Here are some numbered points:
(-45, -46, -15, 44, 25, 66, -44, -9, 11, -111, 48, -2) 0
(-8, 8, 107, -12, 24, -16, -2, -6, -61, 0, -28, 37) 1
(13, -68, -21, -16, -21, 4, -29, -36, -53, 37, 11, 10) 2
(15, -9, 53, -15, 35, 34, -17, 25, 39, 26, 41, -41) 3
(19, -2, -11, -41, 6, -48, 19, 14, -14, -19, -19, 28) 4
(-17, 76, -22, -49, -24, 20, 0, -5, 44, -56, -26, -54) 5
(-28, 43, 12, -17, -10, 15, -10, -3, 26, 1, 53, -2) 6
(25, -4, -19, 34, -74, -22, 10, 13, 9, 41, -14, 12) 7
(10, 0, 10, 53, 5, 0, 38, -11, -52, -5, -20, 34) 8
(22, 37, -10, 10, -5, -5, 8, 10, -14, 39, -39, 20) 9
(-66, -30, -51, 22, -27, 18, 8, 14, 33, 24, 48, -16) 10
(6, -47, 124, -46, -1, 1, -32, 0, 58, -57, -18, -20) 11
(37, -15, 50, 13, 32, 6, 56, -7, -80, 47, -49, 34) 12
(3, 6, 16, 31, 86, 14, -27, 31, 48, -20, 14, -6) 13
(-19, 23, -109, 69, -97, 11, 61, -17, 23, 67, -9, -22) 14
(9, -13, 9, 39, 43, 11, 1, 10, 3, 36, 25, 28) 15
(-31, -1, 32, 41, -65, -48, 23, -52, -89, -18, 0, 36) 16
Which point above is nearest to each new point? Its number follows each.
(3, -34, -2, -6, -30, -29, -29, -61, 69, -37, 46, 7) --> 6
(65, -27, 22, 5, -58, -46, 52, 0, -69, 12, -11, 27) --> 8
(6, 29, -6, 20, -1, 5, 63, -17, -7, 4, -47, -22) --> 9
(30, 35, -12, 42, 20, -44, 29, -5, -2, -22, 0, 10) --> 8
(-22, 28, 36, 33, 49, -3, 18, -17, -51, -23, -6, -4) --> 8
(-23, 21, 13, 49, -26, -15, -4, 36, 38, -11, -32, -32) --> 7
(37, -28, -65, -12, 1, 31, -7, 16, 21, -10, 26, -41) --> 10
(-19, -39, -14, 26, -4, -7, -2, -54, 30, -40, 22, 1) --> 10
(-12, 8, -6, -12, 39, 19, -11, 54, 19, 27, -44, -4) --> 9
(-24, -12, 37, -19, 43, 60, -38, -21, 61, 20, 17, -22) --> 3
(13, -5, 4, 22, -8, 37, -1, -26, 34, -59, 6, 2) --> 6
(44, 24, 61, -47, -21, -43, 32, -41, -57, 5, -3, 42) --> 1
